The rows below fall into families. The same turns and mirrors carry the whole set onto itself and the rows of a family onto each other. For each named row, which other rows are in its family? Write them in the order they are listed.
These 18 rows form 6 families of 3 rows each.
dano: 305  -166  56  -79  -43  -83  183  23  -14  -95  201  -213
Bub: -173  -177  -4  -46  -79  -288  179  -27  116  88  -10  129
rov: -115  -202  -136  -57  43  -73  216  -8  181  -27  -122  -4
koz: 28  329  251  38  -23  -122  33  155  -31  -157  54  123
gidev: 93  233  81  -15  8  -243  -20  251  -198  -22  13  144
gek: 97  -9  108  -39  98  72  148  269  -58  -233  127  -225
sapad: 117  -17  -168  -89  35  37  135  21  -24  -289  180  -186
fude: -94  -48  -78  -22  33  -142  252  20  381  -28  62  56
bive: -203  -155  -128  22  -30  -155  158  -55  17  98  120  163
pero: -100  208  100  179  86  -206  105  172  -111  -2  -55  169
bam: -37  176  141  86  -113  -95  -39  223  -117  -196  123  166
Zod: 197  -46  -31  -273  92  0  163  203  19  -162  222  -137
defas: -26  233  141  217  5  -49  -49  96  -15  124  9  33
Zaran: -64  -110  -132  -170  -14  -78  98  -18  122  154  -76  179
vep: 129  -73  38  10  -44  -187  87  246  -6  -213  140  -329
siv: 159  -59  -19  -136  47  34  139  -21  -23  -136  152  -319
Nabip: 250  255  210  125  -42  -108  42  39  -68  -49  62  120
Leb: 45  -141  63  -18  -117  -219  203  -57  220  54  8  232

Same family as Leb: dano, Nabip
Same family as fude: defas, vep
Same family as gidev: Zod, Zaran
Same family as koz: Bub, siv

The rows below fall into families. The same turns and mirrors carry the whole set onto itself and the rows of a family onto each other. For each named row, which other rows are in its family? Write them in the order they are listed.
These 15 rows form 3 families of 5 rows each.
Vot: 148  -89  -128  -165  -108  -100  49  -165  -25  95  127  -130  -347  -191  -152  4  216  -60  74  99  -92  -25  20  -22  -134  60
pumud: -111  29  -103  -120  -46  -127  56  103  -77  107  96  16  140  463  147  13  187  6  -134  -171  -5  -6  -105  -79  208  -27
sope: 49  12  8  -157  -239  -153  29  -254  -77  48  -19  36  -355  -138  -151  26  99  -3  89  166  -20  -85  -4  -173  6  -36
mumo: -116  92  -131  -67  -84  -10  68  143  35  90  -29  42  197  391  119  15  186  5  -167  -233  -43  -62  -132  -94  130  -13
Regi: 88  102  68  241  33  30  -54  182  209  -86  -155  -31  105  -108  157  -18  -203  100  -6  152  83  45  120  57  -192  -47
diviv: -103  -117  -187  21  58  -87  -29  89  37  147  25  -107  119  349  213  -29  225  4  -249  -196  -12  -82  -132  -72  87  92
zulop: 157  -14  49  109  96  -126  -53  144  1  -49  134  -38  20  15  106  -108  -124  92  -9  255  147  278  184  177  -115  -43
feze: 164  170  84  87  5  34  45  294  131  -107  33  -9  151  -12  103  51  -186  11  192  95  15  106  150  127  -117  -145
kof: 145  -105  95  230  175  -98  -110  165  95  -33  31  -175  39  -63  263  -13  -210  53  97  180  86  32  141  86  -97  -3
Dunot: 146  32  -34  -208  -196  -58  94  -94  -4  57  92  -71  -273  -149  -138  128  141  -116  274  24  -154  -149  11  -104  -36  -43
Fuvi: -121  -79  -126  -39  20  -164  -21  38  -71  137  64  -32  92  422  175  -54  202  37  -245  -126  56  7  -113  -77  172  47
dor: -119  -9  -148  19  -17  -19  0  122  87  110  -74  -55  166  347  211  38  180  5  -186  -245  -46  -164  -144  -124  108  41
Dutoz: 81  66  -100  -103  -230  9  80  -168  90  45  -93  -17  -285  -235  -177  35  176  -17  31  62  -94  -114  -10  -111  -172  24
soli: 91  108  205  75  -7  -138  -18  144  -19  -92  9  73  63  66  116  -20  -259  94  146  237  141  164  155  49  26  -160
puf: 85  -111  -22  -60  -124  -106  -14  -201  20  78  -32  -146  -336  -208  -33  82  84  -65  169  83  -93  -248  -24  -189  -36  44

Same family as pumud: mumo, diviv, Fuvi, dor
Same family as sope: Vot, Dunot, Dutoz, puf

The rows below fall into families. The same turns and mirrors carry the whole set onto itself and the rows of a family onto each other. For each named row, which other rows are in its family? Write them in the order they are listed.
These 18 rows form 3 families of 6 rows each.
mose: -299  -123  137  -429  119  122  -112  7  -72  60  25  80
puvil: -135  -82  141  -311  152  315  25  -82  -128  -42  -2  -49
govak: -235  -47  6  -78  221  187  -157  162  -78  376  -18  -35
Zisaf: -232  17  -68  34  278  189  -107  18  -37  307  61  14
gotir: -322  -103  162  -147  117  162  -113  -211  -80  -37  41  84
namip: 42  -242  -293  -2  76  -125  -225  30  -219  146  97  -37
kolu: 155  -81  -224  -282  -52  -164  -13  -44  -169  124  144  -42
Bida: 70  -43  122  -150  -258  -115  -211  -50  -156  31  17  -93
lar: -238  -117  133  -33  147  321  -8  -101  -56  75  -73  -59
pizur: 183  -123  44  -158  -129  -121  15  -63  -109  57  152  59
Mopa: -36  5  -150  -171  -189  -207  -281  -114  -192  78  42  -128
Neze: 56  -208  -246  -87  13  -63  -301  117  -268  142  -3  -171
Nufi: 82  108  -93  -296  -139  -137  -128  -108  -66  -18  124  -36
dinen: 77  -101  -356  -49  75  -39  -248  -7  -226  64  60  -165
guzim: -209  -96  8  -350  217  252  57  71  -2  154  -22  -10
fumu: -437  -39  36  -208  134  129  -180  -61  30  129  -37  32
roz: -183  85  -67  -63  251  284  -130  81  -88  277  -27  -128
muro: 155  -193  -15  -20  -167  -93  -75  -86  -270  103  39  -121

Same family as mose: puvil, gotir, Bida, pizur, Nufi
Same family as guzim: kolu, lar, Mopa, fumu, muro

